One turn moves each row of this set onto another row. After a few examples, where does it send each row asked below?
Befab: [  6  -1 -25 -19   6   7  -4 -35   3  -8 -18  14 -13  -7 -21   3   2  -4
   9 -12 -21   9  -4   0 -22]
Zigi: [ -4  38 -18   0   4   2   5   6   1   1 -29   0  18  -7 -16   9 -28  -7
  -5  14 -14  23  15  -1  -1]
nez: [  8   5 -14   4 -10 -26  23   4  -5 -17  -3   2  -6 -23  22   5  17   4
  20  -9  12 -14 -23  -8 -14]
radov: [  0  -5 -13 -19  11  -1  27 -26 -24  -1 -18  -9   7 -25  -5  -5   4  -4
  15 -18 -25  -3 -10 -11  -6]
Zodu: [  5 -15 -14 -17  -2   2  -8  14  -3  -1  -5  14  11 -25   3  -7 -11  13
  20  -4  14  45  -9  -3  19]
leb: [ -3 -15   0  16  19 -17   7  12   8  -9  -3 -10 -21 -13  -8  15  16   2
  23  -9  24  12 -12 -20  -2]
Gase: [  7   2  19  32 -28  17  12   0   5  -4  -2  -6   5  -3  -8 -13  -4   9
  -2   1  -2  -5  25  26  14]
duva: [ 46  26  -2   5  12 -16  25   4  15   5 -11   1  25 -26   7  -4   5   6
   8 -21 -21   1   5  22  -1]
gofel: [  1  -1 -10 -16  10  -1  -2  -8  23  -3  11  30 -14  16 -31  14   0   7
   6 -12   7   1 -10  -7 -23]
Teror: [ -8  -5  -3  10  -1  20   2  32  27  10   4  -7   8 -21   5 -16  -3  18
   5   7 -11  -1  13  32 -12]
kituk: [ 20 -10 -10  -7  19   9  18  12  13   7 -11  -5  22   3  -3 -18  -8 -14
  -6 -26 -29 -13  27   1 -18]
gufem: [  7 -24   1 -16  19  15 -16   6 -17  -6  28  -7  15  10   4 -16   1   1
  -7  -3   7   9  -4   9  -2]
dafu: [ -7 -15 -18  11  10 -10  11 -19  -7 -20  12 -19  -2  -4   6  -4   6 -18
  27 -23  -9 -10  -8  -3 -11]
zov: [  1  55   7  -5  12 -18   4   7   1   6   9  -6  32  -5   6  -2 -13   3
  -6   8 -12  12   5   0  -5]
zetaz: [ -9  -3  -9  20 -29  15  21  23  20   2  -4   6  15 -14  -5 -11 -22  13
  17  -3  -3  -1  19  23  12]
samu: [-17 -34   5   5   2   9 -10   5 -12  -5  -6  21  19  -5  17   3  -6 -14
   3 -21  11  13  -2  -4   6]
fon: [  8  -1 -27  -7 -13 -10 -10 -15   3 -13   5  -6 -24 -10  -2  -8  10  -1
  26 -14   4  17  10 -18 -22]
perit: [ 15  -6  24   2  23 -18  26  20  33  12 -15  12  22  -7  -2 -11  -6  -2
   6 -25  -5  10   9 -17   9]
Dok: [ 23  -9 -16   1   3  13   0  11 -21 -18  -2   9  13  -6   3  11   2   8
  -7   9  13   1 -24  32   5]
fazep: [ 14  -8 -22  -8   2 -11  13   3  10 -25  15  -6 -22  16 -19  -7   2   6
  16   6  17  -2 -19  -8  -8]
pufe: [ -5  -7  33   8 -20   4   7  -1  20  -1  -3   1   5  -6   8 -40  -3  12
  -1   8 -10   5  15   6   9]
bamuz: [ 34   9 -16   0  -5  -6  12  -3  32   1 -21  17   9  -3 -23 -10 -17  -2
  14 -24 -15  25  27  -1   6]
zut: [ 11  11   7 -10  11 -12  35   3 -26  10   7  -7  12 -26  -4   9  15  14
  12 -21   6  -9 -13 -15  -1]
lupag: [  2   4  13   8   0   3   4   2  35  -2   7  -6   8 -18   3 -31  -4  21
  13  13 -20  14  -3  35  10]
niba: [-16  38  21  10  13 -18   0   0  14   3  -2  11  28   8  -2   7 -21 -11
  -8   1  -6  15   8 -11   3]
sifos: [  4  10  10  -2  15 -15  17   8   8  10  22  16   1  -3 -25  23   5  18
  17 -24  23   4 -13 -15  -1]
zire: [ 47   9  12   4  15  -1  14  13  24  -2  -5   8   5  18 -21  -4   4   5
 -18  -5   0  -9  12   9  -8]
budo: [ -5  36   1   8   4  -1   4   5   6  -8 -18  13  19  18 -12  12 -23 -11
 -23  17  -7   1   6   0  -6]
kudal: [-11  32 -10 -12  22  -1  10  15  -4   6  -4 -19  32  -4  -6  -6 -26  -8
  -5  10 -21  11  11  -6  -3]
piz: [ 22   8  -7  -5 -20  -9 -14 -18 -11 -14  15  24  18  -9  14  -5  -1   8
  12 -13   8  23 -13  22  11]

zut goes to sifos
bamuz goes to kituk
leb goes to fazep
Where do these go?
zov goes to niba
piz goes to samu
lupag goes to pufe

One turn moves each row of this set onto another row. After a few examples, where does it send each row asked below?
Mel: [-11  14  -2  -2  -4  16 -11  -7 -30  13   8 -22  -4 -25   5 -13 -14   1
  15 -28 -12   4   4  -6  14  33  29 -25 -20  -7 -21   6   7  -4   3   4
  10  -7  12]
sagom: [  0  -7  11  -4   6  -6  -1 -10  -1 -14  10   4  12  -9   6  39   1 -20
  13 -10   2 -18  10  12  -8  22  17 -15 -14  -8  13  -6  25   2 -30 -14
  16  17   5]
beb: [ -4  -2   0   3  26   1  16  26 -40  23  -5  14  22  13   4 -27  -3  -1
  -9   6  15  13  -1  10   0  12   1  10 -14  14  -2  17   0  33 -28  -1
  16  -1  15]
bup: [  4   3  18  -1  -3   8   1  -7 -18 -16  -3  16   1 -23 -11 -19   1   3
  17 -21   0  -6 -18  18  17  -7  25   2  -9 -19  -2  23  21  -8  33   8
 -17  15  16]
kaveg: [-23   8  18  17  25  -5  27  -2 -26   5   2  16  -2   7  -5   3   0  12
 -33   9   8  14   1  -1   7 -19  15 -20 -29  -2  21  16  -3  -3  15  25
   2 -13   9]
pif: [ 16  24   1   2  -9   0  21  -5 -11   5 -17  -6  -5 -26 -21  16  -1  -5
 -17 -21  -1 -17 -20 -18  16  -5  12  -3 -23   0 -27   8   6  21   3  16
  15  12  15]
Rafup: [ -4  -2   0   7   6  20  13 -13  -8   4   6  11  -1  15  -6 -23  -9 -19
  -5  -8  11 -21  -8  17  31  14   4  -3  -5 -26  22   3   2  -6   2 -30
 -13 -13  22]
rivub: [ -7  -7  17  18   7 -16   4  13  -7  21   7  12 -17  12 -22  11  27   0
 -15 -22  21 -13  -1   3  13  -9  -3 -24 -21  26   5  -6  -2  -4   0  -1
  26  -2  -5]
fikog: [  5 -21  30   7  35 -28   5  14 -17   9 -13  18   0  -7  -8   8 -10  12
 -17 -17  20  19  12   1   6  -1  14   0   1   7 -13  22  21 -16  15   0
  -3  27  -9]
Fomiz: [ -8   6  -7  17  13  18   0  -8  -6  -2   1  -4  11 -19   5  13 -13  21
  -8  -6  17  -3  13   3  11   5 -15  13  13 -22 -40   4   3  27  31 -11
   3   6  18]
dosi: [ -1  17  11   0   2  15 -36  16  -6  35  -2   9 -27  -4 -15  -9   9 -15
  -7  -6   5  -5 -17  -5  -5  -5  -7   5   4  -9 -20   7   0   7  -3 -21
  22 -17  -5]
fuvi: [ 13   2  21  -8  20  15   8  16  -4  -9  -2 -11 -12   2  10  -2  10 -35
  18  13   6  26 -15  10  -8  -1  -4   7  18   2   8 -22  19  21  -4   0
   1 -18  -1]
Nane: [ -5 -17   9 -22   3  18 -15   8   0   1   9   6  18   3   2   0 -28  -9
  14  -4  12  23  -3 -19 -20   3  26   1 -23  15  -6   4  31  24 -21 -15
  -1 -17  -1]
goda: [-26   2  29  29  31  19  21   3  -9 -13  36  -6  11  -6  -5  -3  -9  10
 -31   2  33 -12  16  -9  -5  17   2  -1  -7  -9   7   4   6  -1 -18   9
 -10   8  -3]
zeru: [-26 -13  23  15  13   2  24   9   4   0  23   7  31  19 -13  13  -4   2
   7   2   9  -9   0  23   1   7   5  16 -22  16   0 -11 -12  18   8 -26
   3   6  17]
Susut: [ -9  -8  20  10   8  -5 -23 -10 -24  -1   5 -17 -10  -8 -14  10   8  16
   1   0  16 -17  14  -4 -19  23   1 -16 -23  -6 -14  24  11 -12 -10  23
  15  20 -16]
tezo: [-32  10  26   2   9   4   4  23 -12  17  24  -7  -2  -5   2 -19   1   6
 -14  41   1  16   5  -9   0   8 -17  -1  11  -1   0   4  20  29 -11  -6
 -13 -10  26]
tanab: [ -8 -23  13  23  12 -11 -23 -10  -6  13 -22   3  16   6 -16  12  18   2
  -7  -2   8   6   3  -9 -19  -2 -11  -8  17 -14  19 -17  20   0  11  -6
 -20   0  19]
Fim: [ -3   7  32   5  -9  10  11  31 -17   5  -1  14 -10 -17 -34 -10  -2  19
 -19  13   4  -2 -13 -19 -11  16 -18   1   0   7  18 -28   3   4  -5   0
  21  14  27]
rata: [  2  -1  16 -16  48  16  26  11  -7   4  12  19  -2   7 -10   4 -22 -31
 -12  14  12  11  -1   0  -8  14  11  26  -9 -10  -1  12 -19   2  -9  -2
   5  18   5]
Dinat: [ -8 -14  -2   8   5  -4 -27  24 -24  23  -8  -5  32 -24   5   2   3   8
  -3 -14 -19   5  -3  15  13  19  13   7   5  27 -14  14 -11   0   7   1
  -5  -1   0]
Vogom: [  4   0  13   4   0  11  22 -14  -1   2  14   5 -14 -35  -5  -8  27  20
  -1   1  12  -2   0  -7 -26  -4  14 -10  -2  -5   5   8  21  -9  21  22
  28  21  18]
vulo: [ 23 -24   4 -10  15  -4  14 -31  -8  14 -14 -13   8 -19   5  14  -5  -1
  -1   0  -3   3 -20 -24  -3  16   5 -10  -3  15  -2 -35  16  14  -1  -3
  -4   1  30]
bip: [  0 -13  19  -7   9  29  27  12 -25   0 -13  -4   2  -5   5  10 -26 -21
 -25   9 -17  11  13 -27  28  -7   1   0 -16  -1 -10  16  20  -5  16  -2
   3 -10  23]
Fozog: [  8   5   8 -17  -1  11 -10  -7   1  -2  -2  36  -3 -19   8 -21 -21   4
   3   7  -1  -8 -31 -15   5  24  -2  -7 -16  28  10 -15   3 -21  20   5
   1 -14  15]
dul: [ 16 -25  13 -19  -8   1   9  -7   9  -3  20 -19  -9 -32   4 -10  -8  22
  15  -9  15  -7 -10   0  -2  28  19 -11 -11   3 -11  -7  -6  21   8  13
 -11 -25   1]
Lile: [-15 -14  10 -19  -7  11   5   9 -25  15  -5  -9  19   0  18 -31 -11 -11
 -14  10 -30  -3  -9 -31 -14  23  11 -18  -8  -3   7 -12  26   4   3 -10
  -3 -16   5]
Gove: [-13   4  38  -8  22  14   3  -5 -11 -23  25   7 -24   4   8   5  -5  21
  -4  -7  18  -8 -29  14  10   7   2   5  19 -11 -18  -3   3  -9  -7  12
 -12 -16  -3]
ven: [ 17 -11  12  -2  18   4 -13  -3   7   7  -6  17  -3  -4  -9  10 -44  -5
 -33  -4   2 -11  13 -30  -8  31   9  -4 -13 -20   5 -11 -12   4  15  -8
  13   4  -8]
mipez: [ -7  16  19   3 -13   6 -10  28   8 -12  -3  21  26 -10  17   1 -17  12
  -1  13  17  20  -6  -5   3   6  -8   9   2  17 -15  -7   6  32  18 -12
   9 -22  -8]

rivub goes to vulo
Susut goes to Lile
dosi goes to tanab
Where do these go?
Dinat goes to Fim
Nane goes to kaveg
zeru goes to pif

One turn moves each row of this set onto another row. After a few examples, where does it send each row asked below?
neta: [  1 -18  12  -1 -28   4 -19   8  -7 -39  12  -3 -28  19  -5  -6 -19 -12
   9  -5]
Mos: [ 10 -11 -20  22   5  -9 -30   9   9  22  23  15  13  -3  12   4 -14  19
  20   1]
dofeg: [-19   5   0   8  -9  11  -1  -2 -20 -23  25   9  11  -7 -17 -20   1 -27
  -1   3]
limun: [ 15  10  -2   9   5  16   2  -7   6  20  -7   7   0  -6  23  15 -35  18
   1  -9]
nogu: [-17  33  10   8   8   6   0  13  -3 -25  27  -1   7  12 -13  17 -16  12
  18  -1]
mabi: [-15   8  -1   9  -8  15   8  -4  11 -18   8  18 -10  23 -11  28  12 -20
   8 -26]
Logim: [ -7 -12  10   0   7 -16 -30 -26  -7  21 -10   6 -15  10  -1   7 -17  -9
  17 -12]
Lev: [-21  -2  -2   3  -8  -1  -3   5 -21 -19  22  12  15  -3 -14 -21   0 -25
  -1   7]
zeku: [ 29  -2   6   7  16   0 -10   9  14   9  14 -36   4   1   2   6  -8  21
  15 -12]
Sig: [ -8 -11   9   3   7 -12 -31 -23  -5  30  -5  10 -16   6  -2  -1 -11   3
  19  -6]
rifo: [ -4 -14  10  -1 -30   5 -23   4  -3 -41  15  -1 -21  16 -11  -2 -21 -16
  11  -6]
zepet: [ 22  -8   8   9  10   1  -8  18  13  11  13 -39   2   9  10   9  -3  15
  19 -19]
bugez: [-13   2   1  14  -2  20   4  -2   9 -18  12  24 -11  21 -11  24  11 -27
   7 -26]
Rir: [  5 -24   5   2 -28   4 -22   1  -7 -38  13  -8 -24  22  -6  -3 -16 -13
   7  -5]
ramu: [ 25  -6   4   3  16  -9  -5  12  13  19  14 -34   4   0   2   3  -3  15
  18 -11]
lebe: [ 27  -7   8   5   9  -7  -3  18   8  17  17 -37   3   3   6  11  -1  14
  15 -11]
zilol: [ 30  -6   6   8  15  -4  -7  16  13  13  18 -33  -9   3   0   2  -4  16
  19 -11]
Pase: [-24  30   8   8   2  10  -9  20  -9 -20  29   2   7   8 -18  17 -13   8
  14  -3]
kige: [ 17  10  -7  11   8  19   0 -11   5  17  -8   2 -10 -20  14  17 -34  13
   0  -5]
Zubar: [-22   7   4  10  -9   3  -3  -3 -14 -22  23   5  17  -8 -15 -23   1 -23
   5   6]
ros: [  2 -15   2  15  -3  29  -9  31  -3 -26  18   3   2  10  -8  -9 -29  -2
 -20  -1]
zeva: [-15   5   6  12  -4  14   5   7   7 -25  11  20 -11  24 -10  22  12 -27
   3 -21]
palo: [ 18   4   1  10   5  16  -4 -12   2  22 -11  -1  -7 -15  20  17 -33  14
   3  -3]
pek: [-20   8   0  15  -5  15   6   0  14 -26   5  19 -10  17  -9  26   5 -24
  -2 -23]
pobo: [-21   0  -3   9 -11   2  -5   2 -19 -18  24  10   3 -10 -17 -18   3 -30
   6  10]
kofe: [ -5 -19  13   1 -22   2 -24  -2   0 -42  11  -8 -26  14 -15   0 -14 -19
   8 -11]
rogu: [-12   2   0   6  -9  14   4  -4  10 -15  10  31 -12  18  -9  27  10 -26
  -2 -21]
dazig: [  1 -17 -16  19   6 -19 -33   3  16  17  17  17  15  -1  13   4 -18  18
  13  -3]
Pesuk: [ 15   7   1  10  10  23  -3 -18  10  20 -10   3  -1 -11  19  14 -30  10
   1  -9]
bote: [  0 -16  -9  24   4 -14 -35   7  13  20  22  22  18  -4  13   9 -16  11
  17  -4]
gesur: [ 22  -2 -12   1   5 -17   7 -10  13  -5  -6  -3 -20 -27   4 -16   0  -9
  10  -7]
Kase: [-21   5   1  13  -7   4   1   0 -17 -16  18  10  15  -6 -20 -22  -1 -20
   3  13]
mose: [  5 -15 -18  26   4 -16 -28   2  17  20  19  16   8  -5  15   8 -13  21
  16  -7]
Sop: [  2 -15  14  -1 -27   5 -17   2  -1 -36  11 -11 -30  17  -9  -2 -18 -14
  -2  -2]
kesi: [ 14  11  -1   2   9  19  -4 -11   4  16  -8   6 -12 -17  17  15 -37  11
   1 -12]
Nerub: [  4 -12 -11  22  -2 -18 -27   3  11  19  23  18  16  -5  19   2 -13  19
  20   0]
Zukid: [-21   3   8   8  -9   9  12   0   7 -18   7  22 -11  18  -5  20   9 -30
  -1 -23]
kikon: [ 21   3 -13   1   6 -16  11 -19  13   0  -4  -2 -20 -19  14  -9   0  -5
  16  -6]
pimus: [  9 -23  14  38 -19  -8  -6  -1  21  22   4 -14  -2  -6   7   4  11  -7
   9 -10]
Pali: [ -1 -13   1  13   0  34 -10  26  -7 -15  19   9   0  15  -3 -13 -28   5
 -21   3]
Zito: [ 14  13  -6  11   8  21   5  -7   1  15 -10   7  -2 -20  19  14 -28  14
   8 -11]
luvip: [ 17 -12 -16  -4 -12  23 -15   4   6 -30  34   9  19  12   4  25 -11 -11
  18 -15]
tup: [  1 -18   8   1 -28   7 -22   6 -10 -35  15 -12 -25  15 -14   4 -18 -18
  11  -7]
dulun: [ 10  -5 -19  -8  -8  19 -12   4   1 -34  31  10  14  15   8  27 -15 -16
  12 -19]
Zal: [ 27  -4   8   7  14  -6  -6  17  11   7  22 -39  -1  -3   9   4  -1  11
  14 -12]
Duvaf: [ -4 -14  11  39 -23  -9  -8   4  15  25   7 -12  -6  -8   9   8  13 -11
   6 -12]
murif: [  2 -18 -17  24   9 -14 -35   7   7  14  18  15  13  -4  11  -3 -22  18
  23  -3]
Vereb: [-19   5   3  11  -9  -4  -5  -3 -13 -16  31   5  14  -6 -23 -15   3 -26
   3  12]

pobo goes to limun
zeva goes to ramu
Where do these go?
Sig goes to dulun
neta goes to dazig
Pesuk goes to tup
mabi goes to Zal
rogu goes to zepet
nogu goes to gesur

One turn moves each row of this set onto another row. After a few examples, where does it send each row asked below?
Pon: [ 36  33  10 -11  -1  18 -23   8  22  13  27  -4  -4]
kam: [ -1  -6   5   5  12  31   0 -15  19  -3 -20  -3   8]
solag: [ 37  36  10 -12   1  19 -21   8  25  12  23  -8  -2]
Bas: [  8  28  22 -17 -14   7 -20 -13  29  -5  26  -5  -8]
Tas: [ 30  15  -9 -14   9  -7 -10  28  10   8   6   4  20]
sasim: [  7  35  21 -16 -10   8 -15 -15  31  -9  21  -6   0]
Vimuf: [ 35   5  -3 -20   6  -1  -8  21  17  18   1  -9  19]
Gofi: [  2  -5   3  21  14  23   5  -7  18 -13 -15   3  -5]
gom: [ -2  -1 -10  19   9  13  11   8  11 -10  -8  25  -4]
tuzis: [ -7  16   5  -4 -20 -18 -14  31   3   6  -1   0   6]
fop: [ 11  14 -13  -2 -46  20 -10  17  12  -3  20  12   6]
vano: [ 12  25 -16  -6 -35  25   7  14  21  -7   5   6  19]
bobul: [ -8 -10   1  18  -7  15 -27  -5  -6  -5  12  23  -9]
dogiv: [  3 -22  -5  10 -13  13  -9  -6  -1  -3 -16  20  -7]
kekaz: [ -1   5  14 -12 -16  -7  -3  22  16  18 -15 -21   8]
rapod: [ -1 -15  -4  22  -3   9  -7   8   1   0   4  29 -17]
lor: [  6 -28   7  14  -5  20   0   1  15  11  -6  13 -19]
Goga: [ 35  36   8 -10   0  16 -23  10  22  11  26  -3  -3]
govo: [  7  34  20 -15 -14   7 -19 -12  26  -8  26  -3  -3]
loti: [ -1 -16   6  26  -3  17 -13  -2   4  -7   5  18 -21]
lasu: [ 16  11  -7 -11 -39  34   7   9  29   5   0 -10  14]
vure: [ 17   3  -6  -6 -50  29  -9   9  20  11  13  -2   3]
Vized: [ -4   2  -2  27   9  15  -3   0   8 -20  -2  19  -9]
tisi: [ 15  30   3 -15 -10  24 -19  20  30  10  36   1  11]
Teko: [ 16  32   5 -18  -8  29 -13  19  34   8  32  -3  15]
tuf: [ 35  -6   5 -19  -1  -4 -17  22  11  25  12  -3  10]
Gibi: [  8 -22  -3   7 -10  16  -2  -8   8  -1 -23  12  -5]
pubat: [  4 -14  -8   7  -3  13   3  -6   6 -10 -25  17   2]
med: [  6 -22  13  20   2  27  -5  -6  16   1  -8   2 -17]
fopu: [ 33   6  -4 -14  -2  -9 -21  28   4  15  18   7  10]
zapa: [ -2  -1  16  -8 -25 -12 -19  24   7  19  -1 -11  -2]
pavo: [  1 -27  14   8  -8  29 -17 -16   8  12  -4   1 -11]
gug: [ 19  26   8 -19 -10  28 -16  15  36  14  30  -9  11]
Digu: [ 34  37   8 -11   3  17 -20   8  23  10  24  -3  -1]
tep: [ -7  10  -6  15  12  18  -8  -5   4 -18  -6  20   9]
geref: [  5 -14   1  11   8  22  15  -1  22   1 -19   8  -5]
lupo: [  2 -14 -11  10  -8   9  -4  -3   1 -12 -15  24  -2]
vav: [ -4  21   5 -10 -10 -13  -2  26  12   2 -14 -10  16]
Dezo: [ 10  29  23 -18 -12  10 -15 -14  32  -5  21  -9  -5]
Zaz: [ 17  25   8 -16 -14  26 -19  18  31  13  36  -2   7]

geref goes to gom
gug goes to Teko
Pon goes to solag
Where do these go?
tuf goes to Vimuf
kekaz goes to vav
dogiv goes to Gibi
tep goes to bobul
Gofi goes to Vized
vure goes to lasu
sasim goes to govo

